Each row is where one point has got to under a steady rotation. How many ticks took it there?
The counts run from 0 to 228.
[-23.4  -5.6   4.8 -19.1   6.2  -7.1  -9.8   9.1  -2.2  22.0  23.1  11.4
  -6.1 -15.9   2.8   0.0  14.9  -9.3  13.6 -22.0 -29.3  21.6  -6.7   2.9
  -3.3   9.6 -11.3  23.1 -20.9  -5.7   3.7 -22.0   2.3 -16.1  18.6  -6.9
   5.2 -15.6 -10.2   4.4  -3.5  11.7 -43.4   5.1  19.7 -22.1  -2.0  -8.7
  -4.7  11.8  -3.3  37.6 -11.2 -16.9  11.9  10.1 -10.5 -15.9 -16.7  28.9
 -17.1 -10.1  -1.2   3.6  23.7 -17.7   6.8   4.3   5.5  -5.8   7.2]	220
[-12.8  -3.3  11.8  -2.2   1.0  -1.5   8.4  12.5   8.5   5.8  30.1  -4.1
   7.8 -17.2   8.7 -11.7  13.7 -19.7  25.3 -12.1 -20.3  17.5  -3.0   5.4
  16.0  16.7  -1.6  17.8   3.3   3.5 -18.1 -31.5  -9.0 -24.4   1.7 -18.2
  -8.4  10.3 -13.6   8.1   2.1   0.1 -10.1   2.8  15.4 -14.4   4.4  16.5
   1.2  11.3 -18.6  29.1  -9.1 -36.2  21.0  21.7  12.8  24.2  14.3  21.6
 -13.3 -10.7 -13.2  -9.6  24.9 -15.6 -19.2  10.7 -22.4 -19.9   0.9]	128
[  9.3 -19.8   3.2   5.6   4.9   3.1  -5.9   3.2   6.1   8.8  13.3   9.5
   9.1   1.9  -5.0  15.9  10.1 -27.9   0.9   3.5   1.2  17.9  -9.1   5.1
   4.6 -12.6  14.4  -9.5  18.2  16.2  -8.2  -9.9  -2.5  -5.4  17.9 -33.8
 -12.0   0.0 -20.6   4.2   0.1   7.1  -5.3   3.3  18.2 -15.6  -5.0  -3.5
 -13.2 -23.8  -2.1  23.7 -41.6 -30.8  15.1  33.4  18.4  15.9  15.0   5.8
   6.9  -4.9   0.4  20.7  28.5  -9.5  -6.2 -16.5 -26.0 -13.2  27.1]	28
[-21.2   4.0   1.3   0.1   6.9  13.8 -13.2  -8.5  16.4  36.3  25.0  11.1
  10.7   6.4   9.0  16.8 -33.6   2.7  10.1 -10.5  23.1  14.1  -3.7  14.9
 -10.6 -14.9   3.7 -10.9  20.5 -15.8 -10.7  -0.9  -3.6 -13.1 -13.6   8.9
 -23.3  -1.8 -20.7   7.5  -9.0   1.6 -14.1  -7.2  22.5 -25.6   2.7 -13.7
 -14.4 -12.5 -14.1  21.6 -24.2 -16.2  21.0  15.9  16.8  -4.1  -4.7  26.1
 -10.0 -17.1   1.5   9.6  25.1  -0.2  18.0 -13.1 -17.0 -15.9   2.6]	88
[-13.3 -16.1 -21.6 -18.8  19.8 -15.0 -11.5  16.8   3.2  33.8  14.6  12.4
   2.1  -6.4   3.5  -5.7   0.1 -17.3  13.4 -22.3 -14.7  22.5  -9.8  18.2
  -4.5   1.6 -10.8  17.2  -7.6 -16.4  -2.8   5.3  -9.0 -20.8  -1.4 -11.9
   1.9   4.5  -1.4   2.6  16.1  28.1 -19.2  14.8  19.6 -33.9   1.1   1.1
  -6.8   7.4   7.3  38.3  -4.4 -14.8  -5.9   9.2   9.9  -2.4  -3.8  27.6
 -28.9   2.9  15.6  20.4  24.5  -9.9  -5.7  -1.4 -11.1  -0.6   4.5]	114
[-10.2 -19.4  -6.3 -22.9   9.1 -22.7 -13.1  -0.9  12.5  36.2   6.6   6.3
  -2.0   6.4 -21.4  -0.7 -20.0  -5.8 -11.0  -6.6   3.8  -0.3  11.1  21.2
 -14.0  14.8  11.4   7.3   1.9 -18.7  -8.5   6.6 -14.5  -5.8  -0.4   2.7
 -15.6   7.8 -13.9  -7.5   9.7  20.0 -10.5 -10.4 -13.0 -20.6   1.6   5.9
  -6.7   1.2 -13.6  25.1 -12.4 -13.5   8.4  13.6  22.6 -15.1  -1.2  30.9
  -6.9 -13.8   5.3  11.0  45.2  -7.2  27.5  20.5 -20.2  16.6  15.8]	184
[ -0.2 -31.1  11.1  -4.8  -6.1   0.1 -13.9  -4.2  14.5   4.9   5.8   1.6
   5.7   1.8  -2.0 -15.2 -24.4  -8.0  -1.3   9.0  34.5  12.1   8.3  14.1
   8.1 -11.4  15.8  -5.9  29.8   5.3   6.9 -12.3  -8.5   0.8   0.1  24.0
  -3.8  20.3 -34.8  -6.5  -5.3  -0.2 -25.6 -16.0   5.5  -0.5  24.7   1.3
 -12.7  -5.7 -14.5  26.5 -26.1 -15.3  17.1  16.4  18.2   2.5   6.2  -2.7
  13.6 -25.5 -16.2   5.8  22.0 -19.9   7.9   9.7 -30.8 -21.8  28.2]	168
[-18.7   5.0  15.9  -5.3   6.0  14.3  -6.4   3.0  17.3  25.0  35.2   5.1
  11.0 -13.8  15.9  11.7 -22.3   1.0  28.6 -23.7  16.2  21.2  -5.8  18.6
  -2.1  -1.4  -4.6   7.3  11.5 -13.5  13.9  -9.5  -1.3 -19.5  -3.3  16.9
   3.7  -2.9 -19.2   4.8 -10.7  -0.8 -37.0  -4.0  38.4 -19.2   8.7 -11.2
 -10.5  -0.8  -7.6  29.1 -17.5  -3.3  14.8  12.8   8.8  -9.9  -3.0  23.9
 -17.4 -14.9 -10.8  -3.7  22.2  -9.0   8.0 -15.5  -4.7 -29.2   2.8]	100
[-15.9   1.2   6.0 -11.8   0.5  -6.4   8.5  21.2   7.2  11.6  29.3   5.4
  14.5 -11.4   3.1   3.7  -4.8  -4.7  29.7 -15.4   2.0  24.7 -10.5  11.8
   5.8  -2.8  -7.0  25.2  14.7  -6.6  19.1  -5.2   3.1  -5.6   8.2  11.2
   0.5  14.1 -24.0   9.4  -9.9  16.5 -35.6  12.8  37.7 -15.1  10.8 -18.9
 -15.2  -6.6  11.8  40.2  -8.8 -16.3  13.2  19.4  11.0   0.9  -3.6  11.5
   6.3 -14.2  -3.3   1.6  12.5 -38.0  -2.9  -8.0  -3.4 -34.4  10.8]	228
[-22.8 -15.7  23.0 -14.7  -8.9   8.8 -23.9 -17.7   8.8   7.5  19.7  -0.9
  -5.9  -6.9   9.0   3.5 -11.7   1.9   4.3  -1.8   3.9   0.2   8.8   0.3
   2.6   7.2  14.5   1.5  -8.3  -1.9 -12.2 -31.6  -8.3  -8.1   9.2   9.4
  -8.2  -0.3 -31.2  -7.1 -15.9 -12.2 -37.7 -19.4   0.2   2.6  14.5   3.3
  -9.4  -2.0 -25.9  26.4 -17.5 -16.7  35.2   6.3  -3.4  -5.7 -11.4  18.3
   2.0 -33.6 -21.5 -12.1  29.0  -4.3  23.4  20.5 -25.2 -15.5  13.3]	188
[ -5.3 -21.0  -4.9  -7.2   6.6  -3.8  -6.8  -0.5   9.4  36.7   2.2  23.4
  -2.6  17.5 -11.9   2.1 -20.6 -11.8 -19.7  -1.9  15.7   8.7   9.9  29.9
 -20.6 -14.7   3.4 -11.2  12.1 -12.9  -4.2   9.9  -1.0  -3.0   3.6   6.3
 -22.9 -15.2  -6.7  -1.7   1.6  18.8 -14.8 -13.2   7.8 -24.9  -4.5  -3.3
  -7.9   3.8  -9.2  25.4 -31.3 -11.9  10.3  25.4  21.3 -15.4   1.2  25.0
 -10.8  -4.9   7.6  21.1  32.8  -5.7  21.5  -3.6 -19.1  17.7  22.8]	66
[-11.7  -9.5  -8.2 -10.4  14.3   1.1 -24.4  -3.2  -1.3  14.0  26.6   3.3
   5.0   0.4  13.8  23.2   5.4 -14.1  14.1  -8.6  -9.8  16.2 -18.0  -8.5
   0.7 -16.2  18.2   4.6  -5.1  -5.1 -23.0  -7.2 -15.6  -2.7  14.0 -34.2
 -16.0   6.8  -8.7   5.1  -5.2   6.4 -13.3  11.7  25.0 -21.6  -5.1  -9.1
 -25.0 -27.6   7.4  35.3 -16.4 -34.4  13.8   8.2   6.9  20.5  -7.2  15.5
   0.1  -9.5  14.2  16.6  25.0  -6.9  -9.4   1.1 -26.8 -21.0   7.4]	224
[-13.7 -18.6  17.7 -20.7  -1.5  -7.2  -6.8   6.2  -2.1  -4.0  18.5  -0.4
  -6.0 -28.8  11.8  -1.6  29.2 -20.0  21.8 -11.9 -30.3  17.7  -2.9  -8.0
  18.5  10.8   1.6  20.4 -13.7  13.9   1.7 -30.7  -0.5 -12.1  26.2 -15.9
  18.6   1.8 -17.3  -6.1  -1.6   2.7 -43.6  -0.6  22.2  -5.1   6.2   6.4
  -9.1   2.7  -1.1  37.4 -11.9 -20.4  18.3  17.0  -3.9   2.6  -1.6  12.2
  -2.2 -14.5 -19.9  -4.3  18.4 -24.3  -7.7  13.9 -14.2 -19.4  16.7]	13
[-26.1   4.9  14.0 -10.9   5.3  -0.6   2.1   5.2  15.9  30.4  31.1   5.7
   1.9  -5.1   3.8  -0.9 -25.9   4.3  19.3 -19.0  12.8  16.3  -1.2  21.9
 -10.9   8.3  -7.8  12.2   3.6 -23.5   9.6  -9.5  -1.4 -18.6  -9.9  30.7
 -11.9   2.5 -19.7   2.3 -14.3   7.0 -31.5 -10.0  24.7 -19.4   9.7  -4.7
  -3.4  12.5 -16.5  31.2  -9.8  -5.4  17.8  11.3   9.9 -14.1  -4.5  30.4
 -16.3 -20.6 -14.0  -9.7  21.7 -13.8  17.2   1.7  -8.5 -18.0  -3.8]	90
[  0.6 -16.2 -15.5 -19.0  19.0 -17.7 -12.0  23.1   6.7  22.0  13.0   7.9
   5.8  -6.0  -3.0   1.6   2.1 -23.2  16.3 -25.8  -3.2  22.1   0.1  21.9
  -1.5   6.7  -1.3  12.5   8.1  -7.2   9.3  16.7  -6.3 -13.7  -4.5 -14.4
   9.9  12.7  -2.6   1.3  17.2  23.9 -15.3  12.9  32.2 -24.4  -0.8   2.3
  -7.9   1.3  16.3  34.0 -13.4 -11.3  -7.5  19.4  23.5   6.4   7.6  17.9
 -19.0   5.0   7.5  21.4  30.6 -17.4 -12.8  -8.9 -13.1 -10.5   9.6]	124
[  5.4 -10.0  16.8   1.9  -7.1  -4.8  13.2  19.5  14.5   6.0  19.3   3.6
  12.5  -6.2 -15.0  -2.6  -3.0 -15.2   6.5  -0.3  14.8  20.3   1.1  21.1
   7.3   3.1   5.3  10.2  28.5  10.2  12.7  -7.1   6.0  -4.5  10.3   0.5
  -7.1  10.9 -25.1   0.0  -0.5  14.0 -12.3   2.3  20.1  -9.8   6.6  -5.8
  -8.0 -10.9  -1.9  27.0 -25.9 -24.5  16.6  35.6  28.8  13.1  15.8   5.3
  13.4 -17.6 -10.4   4.0  27.7 -33.8  -4.1  -6.1 -18.2 -28.5  20.8]	30
[-10.4 -21.7  24.1 -15.8  -9.1   5.2 -18.1 -16.4  11.4  -0.2  11.4  -1.0
  -2.9  -1.5   4.8   1.7 -24.5  -5.6  -1.4   5.2  17.4   3.9   9.7   5.3
   6.4  -1.6  23.0  -6.4  13.6   1.1   0.1 -24.8 -10.9   0.3   5.1  17.8
  -7.5  13.2 -34.2 -11.8 -13.4 -11.1 -30.9 -22.8   7.2   5.8  16.6  -0.2
 -14.5 -12.8 -21.2  24.2 -22.2 -12.6  25.3   9.9  11.6  -3.7   0.1   5.1
   6.2 -28.1 -24.6  -6.3  25.0 -10.2  13.3  17.2 -34.9 -18.6  20.6]	178
[ 10.3 -29.1   6.7   0.5  -1.5  -0.1  -6.1  11.3  16.9   3.9   8.7   1.5
   8.7   2.8  -6.8 -10.5 -21.3 -20.0   0.6   9.0  29.5  12.9   4.6  19.4
   7.7  -7.2  13.7 -12.2  37.1   5.7   2.8   0.0 -10.7  -0.8  -3.8   8.2
 -12.6  25.4 -30.6  -2.6   7.8   5.6  -8.3  -6.6  12.4  -1.5  16.2   7.6
  -8.1  -8.7 -10.6  22.4 -25.0 -20.2   8.0  28.0  31.9  14.3  18.6   1.1
  10.8 -16.0  -7.4  11.1  27.7 -19.5  -0.3   1.7 -31.7 -22.2  22.9]	157
[-16.9 -29.3  -5.4 -10.5   4.2  -5.4 -19.5 -11.5   2.7  21.2   2.0   6.7
  -6.8   7.3  -7.9 -10.0  -7.8 -15.5 -19.5  12.0   0.3   1.9   3.3   3.5
  -4.7  -3.8   7.6 -10.1   3.7  -1.5 -31.3 -16.9 -21.8 -10.7   4.6  -9.7
 -23.8   1.3 -22.4  -5.4   7.4   5.9  -4.6 -20.4 -20.5 -14.8   3.0  13.8
  -3.7  -2.9 -28.1  24.7 -25.7 -32.4  19.1   6.6   6.9   2.8  -8.9  22.9
  -3.3 -14.5   1.5  12.8  37.1   2.6  13.5  26.6 -28.4  14.1  19.7]	175
[ -0.5 -37.2 -10.0  -7.8   0.4 -12.1 -15.5   0.3  -6.1   1.3   0.6   5.7
  -3.1   8.8  -4.5  -6.4  11.7 -27.0 -12.2   4.9 -15.3   9.5   4.3  -0.5
   4.6  -9.1  20.1   0.5  -1.5   6.9 -23.6  -9.9 -12.8   1.1  20.4 -28.6
 -17.3  10.4 -11.6  -5.9   4.4  14.2  -6.1   0.0   5.3 -14.6  -2.6   5.7
 -13.4 -10.5  -3.2  32.2 -16.2 -38.2  17.3  27.4  19.8  22.3   8.9   4.1
  10.4  -6.2   3.8  18.9  29.2 -18.1 -12.5  13.6 -40.5  -1.0  20.8]	37
[  4.2  -5.1  -0.7 -14.3  10.9 -21.1   1.1  16.2  16.4  31.4  27.1  -0.5
  19.0  -6.7 -15.3  25.9   2.7 -13.2  16.0 -18.1  -2.7  12.6  -4.2  22.8
   0.0  15.5   3.5  12.1  14.8  -6.8   5.7   4.9  -6.0 -14.6  -2.1 -23.6
  -8.1   9.4 -15.0   8.0  11.8  19.3  -6.6   9.7  11.8 -27.5  -5.3  -4.0
 -11.5 -17.6   5.6  32.0 -19.9 -21.0   3.0  17.9  27.5   5.7   7.2  28.1
  -2.2  -5.9   5.8  16.1  39.5 -21.9   4.4  -7.8  -5.3 -14.4   8.9]	8
[  2.2 -25.4  22.4  -2.9  -9.6   7.3 -14.9  -9.0  17.1   1.1   5.6  -2.1
   4.2   1.7  -1.9  -4.3 -15.0 -13.9  -3.2   5.0  24.8   3.9  12.0  13.2
   9.8   0.9  30.4 -10.4  22.4   6.4  -7.4 -12.1  -9.6  -2.7   2.7   4.8
  -8.2  15.4 -29.8  -8.3  -6.3  -8.8 -14.8 -16.8   6.4   3.7  12.3  10.6
 -12.4 -15.3 -17.4  24.1 -24.5 -16.6  22.3  20.0  23.3   8.1  10.4   3.4
  11.5 -21.9 -15.4   3.3  31.3 -10.9   6.6   9.7 -36.7 -23.8  22.8]	167
[-19.9 -24.9  12.8   2.1  -7.2  17.5  -9.4 -13.7   0.4   5.6   2.3  15.5
  -9.0   7.5  10.6 -23.3 -11.5 -13.1 -11.1   9.9   5.0  11.8   5.4   0.7
   3.5 -18.5  11.8  -2.3  -0.5   0.1 -21.7 -27.9  -8.0  -3.7  13.5  10.7
 -21.3  -3.6 -25.1  -4.1 -16.8   0.1 -18.1 -19.2   8.5  -0.6  15.3   3.5
  -7.9   8.0 -26.8  30.3 -19.3 -31.2  32.1  22.6   4.9   5.5  -4.6   0.0
   6.7 -24.3  -9.2  -0.5  14.1  -9.6   5.4  22.9 -30.0  -8.3  19.7]	60
[-36.5 -13.4  -7.2 -23.6  12.9  -3.6 -15.4   4.1   0.8  31.1  13.9  11.7
  -6.7  -7.4  13.3 -18.1 -11.1   0.5  11.9 -16.5 -12.8  21.0  -5.6  11.4
  -9.7  -1.9 -11.1  21.8 -14.1 -27.1  -5.7 -12.3 -11.8 -13.9   1.4  23.2
   2.9  -0.3  -5.1  -4.3  -6.6  16.4 -42.8  -2.5  16.1 -17.9  12.0  -2.4
  -4.9  20.9  -5.1  37.7   2.1 -10.7  11.8   3.6  -4.8 -15.0 -22.2  28.2
 -19.7 -11.8  -3.1   0.5  18.6  -9.4   7.8  18.0  -8.1  -2.5   1.2]	92
[ -0.7 -30.3   7.2 -18.5   2.8   0.6 -38.4 -14.5   5.3  11.4  -2.5   7.8
 -16.5   9.8  13.0   9.3 -20.7 -10.9 -12.2 -15.9   6.9   1.6  17.2  16.2
 -11.9  -3.3  26.1  -5.8 -12.1 -19.1   3.1   7.9  -6.0   7.8  14.2   9.0
  -4.6  -1.6  -4.6 -15.6 -17.8   7.0 -34.9 -22.8  33.3  -9.3   2.0  -3.6
 -20.1  -7.3   5.1  29.8 -15.9   2.5  10.7  19.2  12.1 -18.0 -10.0   9.8
  -6.7 -12.7  -7.5  10.8  24.7  -5.3  15.9   3.2 -45.7   3.1  20.8]	74
